Turns, then the turns between two rows, first turn first; the first pair answered:
D:
 .04  .39 -.23 -.14  .35  .07 -.27 -.03 -.27  .10  .13 -.20  .11 ->  .23  .37 -.31 -.06  .14  .26 -.16  .08 -.17  .08  .23 -.19  .22
 .05  .10  .10 -.03  .06  .01 -.07  .17 -.47 -.03  .11  .04 -.27 ->  .13  .10  .04 -.06 -.02  .09 -.06  .19 -.46 -.02  .17  .03 -.21
 .12 -.01  .02  .29  .18 -.10  .10  .03  .16 -.09 -.04 -.07 -.11 ->  .00  .01  .05  .16  .30 -.19  .00 -.06  .05 -.06 -.09 -.09 -.15
 .16  .05 -.02  .05 -.02  .00  .03  .07  .01 -.11  .01  .06  .00 ->  .11  .06  .01  .09  .02 -.05  .04  .06  .02 -.12 -.04  .07 -.04
G:
 .19  .01 -.07  .02 -.08  .28  .21  .15  .00 -.09  .25  .04  .09 ->  .14  .32 -.09 -.01  .23 -.04  .11  .07 -.05 -.13  .16  .08  .13
-.19  .23 -.12 -.04 -.01 -.40 -.07 -.09 -.03 -.03 -.26 -.03  .05 -> -.21 -.16 -.11 -.14 -.38 -.08 -.06 -.04 -.07  .05 -.26 -.13 -.07
 .05 -.39  .03  .10 -.34  .03  .03  .40  .21  .01 -.23  .02 -.34 ->  .17 -.06  .04  .39 -.02 -.11  .18  .44  .40 -.11 -.09  .18 -.15
 .01 -.17  .18  .35  .23  .13  .27 -.08  .10 -.06  .32  .10  .01 -> -.12  .10  .14  .15  .49 -.28  .05 -.22 -.06 -.05  .13  .08 -.01
Z:
 .04  .01  .09 -.11 -.17 -.15 -.06 -.04 -.05  .00  .04 -.02 -.02 ->  .03  .04  .12 -.07 -.12 -.20 -.04 -.03 -.04 -.02  .02 -.01 -.04
-.06  .06 -.06  .21  .08  .05  .02 -.04  .18 -.01  .06  .07  .13 -> -.03  .03 -.11  .14  .01  .14  .00 -.05  .16  .01  .12  .05  .18
-.06  .11  .09 -.27  .24  .10 -.12 -.36 -.27  .14  .30  .19 -.10 -> -.03  .01  .00 -.38 -.01  .17 -.19 -.35 -.30  .19  .22  .10 -.11
-.15 -.07  .04 -.34  .10 -.19 -.05 -.09 -.33 -.02 -.02  .00 -.17 -> -.17 -.05  .06 -.30  .13 -.21 -.04 -.09 -.33 -.02 -.02  .01 -.17
Pairs:
Each pair is two turns apart.
-.02 -.18  .03  .17  .02 -.07 -.01 -.10  .25 -.15 -.05  .15  .01 -> -.10 -.09 -.03 -.06  .13 -.19 -.17 -.20  .08 -.11 -.10  .09  .02 => G, D
-.18 -.08  .05 -.09  .14  .03 -.12 -.18  .02  .02  .00 -.04  .02 -> -.10 -.11  .07  .06  .12  .14  .00 -.11  .14 -.02  .11  .03  .08 => G, G
-.16  .01  .05  .00  .20 -.01 -.06 -.27  .14  .04  .05 -.03  .00 -> -.06 -.02 -.03 -.10  .09  .15 -.07 -.25  .12  .06  .16 -.06  .10 => Z, D
-.27 -.02  .08 -.25  .29 -.13 -.16 -.14 -.23  .03 -.04 -.08 -.07 -> -.25 -.37  .14 -.11 -.09  .13 -.04 -.02 -.13  .06 -.10 -.12 -.22 => G, Z
 .12 -.48  .05 -.16 -.31  .33  .03  .16 -.08  .13  .12 -.07 -.07 -> -.03 -.36  .26  .22 -.15 -.13  .11  .21  .03  .06 -.25  .02 -.37 => Z, Z
 .20  .05 -.03 -.10 -.04  .08  .10  .07 -.14  .01  .15  .05  .06 ->  .15  .01 -.04 -.06 -.22 -.05  .06  .11 -.11  .03 -.08  .00 -.09 => Z, Z
 .06  .08  .00 -.29  .14  .12  .00 -.10 -.44  .01  .39 -.08 -.04 ->  .26 -.06 -.10 -.16 -.34  .26  .09  .06 -.28  .03  .28 -.13 -.05 => Z, D
 .32  .03 -.29 -.10 -.15  .13 -.10  .06  .16  .13 -.17 -.11  .14 ->  .32  .10 -.18  .19 -.03  .02  .03  .12  .33  .06 -.20 -.03  .11 => G, D
 .36  .28 -.24 -.10 -.11  .02  .01  .20 -.04 -.10  .15  .00  .32 ->  .26  .12 -.27 -.34 -.27  .02 -.14  .15 -.20 -.01  .01 -.11  .18 => G, G
 .01 -.03  .05 -.15  .12  .10  .05 -.12 -.03 -.01  .11 -.01  .10 ->  .00 -.12  .00 -.18 -.12  .04  .00 -.08 -.02  .04 -.11 -.08 -.02 => Z, Z
-.18 -.21 -.04 -.26 -.28  .04 -.01 -.07 -.01 -.04  .25 -.04  .14 -> -.09 -.17  .02  .11 -.33  .00  .18  .05  .22 -.11  .22  .05  .13 => Z, G
 .32  .21 -.22 -.23 -.32 -.15 -.10  .15 -.17 -.02 -.20 -.12  .13 ->  .35  .07 -.09  .17 -.43 -.04  .13  .28  .07 -.08 -.22 -.03  .04 => G, D
 .01 -.05 -.27 -.18 -.09  .18 -.15 -.05  .14  .10  .25 -.04  .38 ->  .04 -.04 -.32 -.18 -.26  .04 -.20 -.02  .17  .12  .06 -.09  .30 => G, Z
 .07 -.04  .11 -.10 -.03 -.11  .08  .03 -.05  .04 -.13  .15 -.25 ->  .10 -.06  .16  .01  .03 -.03  .16  .05  .00  .02 -.02  .20 -.21 => G, Z
-.20 -.17 -.04  .07  .03  .14 -.07 -.11  .11 -.03 -.02  .00  .01 -> -.20 -.02 -.04  .10  .17  .00 -.08 -.13  .12 -.06 -.04  .04  .05 => G, G
 .29  .21  .04 -.35  .08 -.03 -.06  .04  .00  .01  .31  .02  .10 ->  .23  .05 -.01 -.46 -.21 -.08 -.16  .07 -.05  .08  .06 -.10 -.08 => G, Z
-.37 -.27 -.06 -.22  .09  .11 -.27 -.11 -.06  .08  .09 -.14 -.11 -> -.05 -.15 -.12  .08  .06  .37  .01  .05  .19 -.02  .42 -.01  .17 => D, G
-.20 -.13  .02 -.22  .06  .30 -.10 -.03 -.03  .13  .11 -.05  .14 -> -.08 -.16  .05  .09 -.07  .36  .09  .11  .17  .07  .12  .02  .13 => D, D
 .05  .22  .06 -.02  .27 -.11 -.03 -.01 -.02 -.10  .03  .11  .05 ->  .02 -.22  .07 -.16 -.16  .24 -.04  .02 -.08  .00  .02  .00 -.09 => G, G
-.13 -.11  .06  .11 -.08  .04  .02  .06  .02  .05 -.08  .05 -.14 -> -.19 -.06  .09  .05  .10 -.02 -.03 -.01 -.05  .05 -.04  .08 -.12 => Z, D
 .03  .04 -.05  .15 -.06 -.02  .14 -.07  .28 -.02  .11 -.02  .23 -> -.03  .18 -.11 -.08  .05 -.22 -.03 -.16  .13  .01  .02 -.06  .24 => G, D
-.09  .01  .02 -.18  .03 -.13 -.10 -.06 -.12  .03 -.09 -.02 -.03 ->  .08 -.07 -.04 -.12 -.16  .16  .03  .03 -.04  .01  .09  .00  .09 => D, G
 .01  .13  .00  .16  .05 -.43  .00  .06  .01 -.02 -.33 -.03 -.17 -> -.13 -.05  .02 -.19  .09 -.29 -.14 -.06 -.24  .07 -.26 -.11 -.23 => Z, G
 .05 -.10  .04  .05 -.01  .10 -.04 -.17  .06  .05 -.09 -.14  .07 ->  .02 -.07  .07  .12  .03  .02 -.03 -.17  .08  .04 -.14 -.11  .02 => Z, Z
 .13  .13 -.37 -.12 -.08  .13 -.19 -.17 -.05  .15  .15  .01  .25 ->  .02  .10 -.31  .06 -.27 -.20 -.22 -.10  .03  .16 -.29 -.02 -.05 => Z, Z
 .02  .03 -.08 -.45 -.18 -.13 -.21 -.05 -.25  .09  .09  .07  .11 ->  .15 -.02 -.10 -.20 -.51 -.16 -.09  .13 -.07  .07 -.10  .06  .02 => D, Z
-.05  .16 -.04 -.01  .18  .08 -.03 -.03 -.08  .03  .19  .03  .19 ->  .00  .09 -.12 -.08 -.01  .18 -.06 -.03 -.08  .06  .17 -.02  .21 => Z, G
 .06 -.07  .03 -.10  .14  .25  .23  .07 -.15  .04  .15 -.01 -.11 ->  .12  .01 -.07 -.18  .10  .25  .18  .05 -.15  .05  .18 -.03 -.01 => G, Z
-.04  .14  .02  .11 -.10 -.15  .03  .06  .05 -.06  .16  .08  .25 -> -.06  .11  .03  .15 -.11 -.13  .04  .07  .07 -.05  .14  .09  .23 => Z, D
 .13 -.01 -.08 -.01 -.07  .06  .11  .13 -.11  .05  .05  .02 -.02 ->  .10  .10 -.04  .08  .06 -.11  .13  .12 -.08  .02 -.01  .06 -.03 => D, G
-.15 -.11 -.07 -.34  .20  .27 -.08 -.23 -.21  .06  .25  .04  .20 ->  .05 -.25 -.20 -.22 -.34  .40  .01 -.06 -.05  .09  .10 -.04  .17 => Z, D
 .17 -.07 -.11 -.11 -.19  .27  .04  .09 -.04  .03  .15 -.09  .07 ->  .03 -.08  .10  .31 -.06  .05  .18  .13  .15 -.04 -.05  .01 -.14 => D, D
-.15 -.30  .13  .06 -.04  .22  .05 -.02  .05  .02  .01  .00 -.16 -> -.03 -.11  .08  .13  .12  .25  .12 -.03  .13 -.04  .23  .07  .06 => G, Z
 .08  .01 -.14 -.01 -.06  .23  .05  .11  .18  .02  .11 -.05  .32 ->  .06  .22 -.13  .04  .13 -.01  .02  .08  .19 -.03  .05 -.01  .34 => G, D
 .17 -.04 -.06  .38 -.37  .14  .33  .27  .21 -.10 -.17  .07 -.19 ->  .18  .09  .04  .47  .00  .16  .42  .23  .22 -.16  .08  .19 -.07 => Z, Z
 .12  .18  .09 -.08  .04 -.14  .07  .10 -.18 -.04 -.03  .03  .00 ->  .14  .03  .07 -.14 -.15 -.01  .06  .13 -.20 -.01 -.03 -.03 -.04 => G, D
-.17  .06 -.08 -.07  .10  .06 -.03 -.05  .23  .03  .11 -.01  .26 -> -.11  .00 -.11 -.03 -.07  .10 -.01  .01  .29  .04  .06 -.04  .24 => Z, D
-.08  .15  .04  .02  .17 -.09  .10 -.07  .07  .03 -.01  .13 -.16 -> -.12 -.03 -.01 -.21  .00  .07  .00 -.11 -.05  .10 -.01  .03 -.21 => D, G
 .37  .10 -.14 -.14 -.23 -.02 -.07  .15 -.05 -.05 -.01 -.07  .06 ->  .34  .07 -.09 -.01 -.27 -.09 -.03  .19  .01 -.06 -.12 -.06 -.03 => Z, G
 .04  .19  .06  .31  .11  .07  .21  .08  .14 -.08  .16  .08  .16 -> -.07  .33 -.04 -.10  .28 -.12 -.07 -.08 -.13 -.01  .10 -.01  .19 => G, Z
-.09  .02  .14 -.24  .05  .00 -.09 -.05 -.18  .00  .04  .04 -.01 ->  .07  .02  .08 -.15 -.06  .17  .03  .03 -.08 -.02  .19  .08  .11 => D, G
 .04  .18  .00  .08  .20  .00  .05 -.01  .09 -.08  .18  .11  .17 -> -.10  .12 -.02 -.20  .17 -.15 -.16 -.11 -.12  .01 -.02  .01  .02 => D, G
 .05 -.18 -.04 -.01 -.24  .28  .04  .04  .03  .04  .10  .07  .03 ->  .15  .06 -.10  .05 -.09  .18  .07  .03  .12 -.03  .19  .12  .21 => G, Z
 .15  .20  .03  .01  .01  .09  .17  .03 -.08 -.04  .18  .09  .04 ->  .17  .13  .04  .10 -.13  .10  .21  .08  .00 -.04  .11  .08 -.01 => Z, D
-.18  .03  .08 -.07  .12 -.28 -.08 -.09 -.06  .04 -.19  .02 -.16 -> -.08  .10  .00 -.27  .23 -.09 -.10 -.14 -.16  .04  .09  .03  .06 => Z, D
 .24 -.02 -.10  .10 -.08  .04  .13  .14  .06  .09 -.03  .06 -.02 ->  .23  .00 -.06  .16 -.02  .01  .16  .14  .08  .07 -.04  .07 -.03 => Z, Z
-.18 -.15 -.10  .00 -.31  .04 -.11 -.19  .15  .10 -.05 -.09  .06 -> -.10  .16 -.09  .20 -.01 -.15 -.03 -.19  .28  .01  .03  .03  .21 => G, G
-.05 -.18 -.10  .10 -.46 -.21  .01 -.05  .21  .01 -.41 -.24 -.08 -> -.28  .01  .05  .03  .09 -.50 -.08 -.20  .05 -.02 -.40 -.17 -.13 => Z, D
 .31  .18 -.06  .35 -.18  .02  .23  .34  .25 -.14  .09  .11  .07 ->  .12  .25  .09  .36  .28 -.03  .22  .20  .19 -.17  .25  .20  .08 => D, Z
-.04  .19  .11 -.31  .21 -.20 -.32 -.15 -.31  .16  .08  .09  .07 ->  .23  .03 -.02 -.31 -.16  .22 -.19 -.01 -.24  .18  .29  .05  .22 => D, G
 .00 -.21 -.05 -.06 -.25  .19  .00  .00  .02  .02 -.19  .01 -.09 ->  .05  .23 -.05  .12  .17 -.13  .04 -.03  .12 -.10 -.14  .14  .07 => G, G
 .04  .09 -.18 -.24 -.25 -.05 -.10  .07 -.03 -.03  .02 -.12 -.12 ->  .16  .16 -.16  .01 -.25  .00  .05  .15  .14 -.10  .11 -.03 -.04 => D, G
 .12  .29 -.27  .10  .04 -.14 -.01 -.06  .21  .07  .09  .09  .28 -> -.06  .19 -.27 -.16 -.03 -.29 -.22 -.15  .02  .17 -.17 -.03  .08 => D, G
-.09  .08 -.02 -.13  .22 -.05 -.29 -.19  .20  .02  .17 -.01  .20 -> -.04 -.11 -.07 -.20 -.05  .15 -.30 -.15  .20  .07  .17 -.08  .18 => Z, G
 .02 -.12  .08 -.21  .02  .26  .06  .00 -.27  .03  .27 -.06 -.05 ->  .09 -.15  .15  .15 -.05  .26  .24  .11 -.05 -.04  .22  .01 -.09 => D, D
 .06  .10 -.13  .08 -.23 -.42  .02  .17 -.10  .08 -.48 -.18 -.24 -> -.04  .29 -.04 -.07  .28 -.51 -.04  .03 -.27  .05 -.27 -.11 -.14 => Z, D
 .13  .13 -.36  .13 -.31 -.02 -.04 -.02  .30  .08  .09 -.17  .23 -> -.03  .25 -.26  .19 -.12 -.37 -.11 -.07  .29  .07 -.13 -.16  .08 => D, G
-.03  .07  .08  .12 -.07  .20  .15  .17 -.01 -.01  .23  .04  .10 -> -.03 -.01  .02  .06 -.31  .17  .09  .21 -.02  .04  .05 -.04  .01 => Z, Z
 .00  .20 -.09  .10  .07 -.29 -.08 -.06  .05  .01 -.03  .05  .07 -> -.11  .03 -.03  .01 -.01 -.30 -.14 -.09 -.04  .06 -.14  .00 -.10 => G, Z
-.05 -.10  .15 -.09 -.02 -.09  .05  .03 -.16 -.01 -.10  .03 -.18 ->  .05 -.10  .07 -.20 -.11  .04  .03  .06 -.21  .00  .00 -.01 -.09 => D, D
 .17  .02  .30 -.11  .31  .21  .19  .07 -.33 -.01  .13  .10  .02 ->  .27 -.08  .18 -.23  .03  .35  .15  .10 -.33  .04  .13  .02  .06 => D, Z
 .09 -.22 -.13 -.17 -.30  .09  .03  .26 -.18  .07 -.03  .05 -.25 ->  .23 -.07 -.10  .15 -.18  .12  .23  .35  .04 -.03  .13  .18 -.09 => G, Z
 .01 -.08 -.17  .01 -.29  .10 -.08 -.02  .18  .00 -.19 -.10  .08 ->  .03  .21 -.17  .11 -.02 -.12 -.08 -.05  .22 -.06 -.17 -.02  .18 => G, G
-.30  .13 -.04  .04  .19  .01 -.03 -.16  .23 -.04  .14  .11  .19 -> -.24  .07 -.16 -.15  .03  .13 -.11 -.18  .16  .01  .17  .03  .25 => D, Z
-.19 -.49  .07 -.08 -.05  .31 -.01 -.06  .11  .16  .18 -.11 -.08 -> -.16  .13  .06  .05  .54 -.22 -.04 -.13  .15  .03  .16  .04  .12 => G, G
 .35  .07  .03 -.03 -.31  .11  .11  .26 -.18  .04  .11 -.09 -.03 ->  .28  .30  .12  .20 -.04 -.24  .15  .25 -.08 -.03 -.03  .00 -.08 => D, G
 .15 -.06 -.07  .02 -.06  .37  .10  .10 -.04 -.03  .32  .07  .15 ->  .13 -.13 -.01  .20 -.16  .33  .17  .16  .08 -.05  .21  .08  .06 => D, Z
-.09 -.14 -.07  .11 -.08  .34  .03 -.10  .46  .04  .22  .01  .26 -> -.28  .12 -.13 -.26  .18 -.16 -.32 -.29  .18  .09 -.08 -.08  .16 => G, G
-.05 -.08  .13  .21 -.04  .03  .12  .00  .05 -.07 -.08  .12 -.17 -> -.13 -.02  .15  .08  .19  .02  .05 -.10 -.05 -.06  .03  .14 -.13 => D, Z
-.11  .10 -.14 -.21  .21  .07 -.19 -.28  .04  .07  .28 -.20  .13 ->  .07 -.01 -.26 -.14 -.22  .23 -.12 -.15  .15  .08  .21 -.25  .14 => Z, D
-.46 -.10 -.13 -.14 -.02 -.12 -.36 -.20  .10  .10 -.10 -.08 -.04 -> -.38 -.09 -.19 -.15 -.19 -.14 -.37 -.14  .11  .10 -.19 -.11 -.06 => D, Z
 .13 -.14 -.03  .11 -.17  .36 -.04 -.01  .27 -.15 -.02 -.02  .06 ->  .13  .15  .00  .26  .07  .03 -.04 -.02  .34 -.22 -.13  .06  .09 => Z, G
-.16 -.15  .09  .07  .13  .02 -.06 -.16  .22  .03  .06 -.05  .17 -> -.15 -.18  .04 -.05  .05  .07 -.11 -.18  .17  .05  .05 -.10  .19 => D, Z
 .24  .10  .14  .09  .05  .05  .16 -.03 -.23  .06 -.05  .05 -.10 ->  .18  .07  .15  .02  .05  .01  .09 -.05 -.29  .08 -.10  .02 -.14 => D, G
-.03 -.05 -.25 -.02 -.26  .09 -.10 -.28  .03 -.14 -.23 -.11  .06 -> -.10  .00 -.19  .04 -.15 -.07 -.11 -.31  .02 -.15 -.33 -.09 -.02 => Z, D
 .11  .09 -.27 -.31 -.14  .19 -.08 -.13 -.08  .16  .06 -.12  .22 ->  .14  .02 -.27 -.14 -.39  .16 -.01 -.03  .05  .15 -.12 -.14  .11 => G, Z
 .17 -.06 -.15 -.02 -.29  .11  .01  .15 -.13 -.08 -.10 -.11  .11 ->  .03 -.07  .01  .26 -.16 -.09  .09  .17 -.02 -.12 -.26 -.03 -.06 => D, D
-.12  .01 -.01  .07  .16  .14 -.06 -.07  .05  .03  .02 -.07  .09 -> -.13 -.02 -.04 -.01  .10  .15 -.11 -.08  .01  .06 -.01 -.11  .08 => G, Z
-.02  .06  .07  .09  .17 -.14  .00  .05  .06  .10 -.26 -.05 -.33 ->  .07  .07 -.10 -.31  .10  .01 -.16 -.02 -.15  .17 -.12 -.15 -.17 => D, D
-.12  .15  .05  .03  .15 -.10 -.03 -.04 -.09  .04  .03 -.02 -.02 -> -.08 -.03 -.02 -.12 -.09  .09 -.05 -.01 -.15  .10  .05 -.10 -.03 => G, D
-.18 -.11  .04 -.15  .17  .02  .19 -.14  .09 -.04 -.13 -.05 -.03 -> -.10 -.15  .00 -.16  .09  .18  .23 -.11  .09 -.03 -.03 -.05  .03 => D, G
 .10  .05 -.16  .25 -.37 -.02 -.03  .08  .24 -.11 -.27  .06  .11 -> -.20  .07 -.04  .14 -.08 -.28 -.18 -.07  .10 -.09 -.43  .05 -.05 => D, D
-.05 -.04  .11  .12  .14 -.08  .12  .08  .09 -.02 -.08 -.01 -.18 -> -.10 -.04  .06 -.14  .18 -.11 -.03  .00 -.07  .04 -.10 -.08 -.17 => G, D
-.01  .05 -.14  .23 -.04 -.02 -.13 -.05  .47 -.03  .00 -.03  .21 -> -.16 -.07 -.18 -.08 -.17 -.09 -.33 -.14  .27  .07 -.18 -.16  .06 => G, G
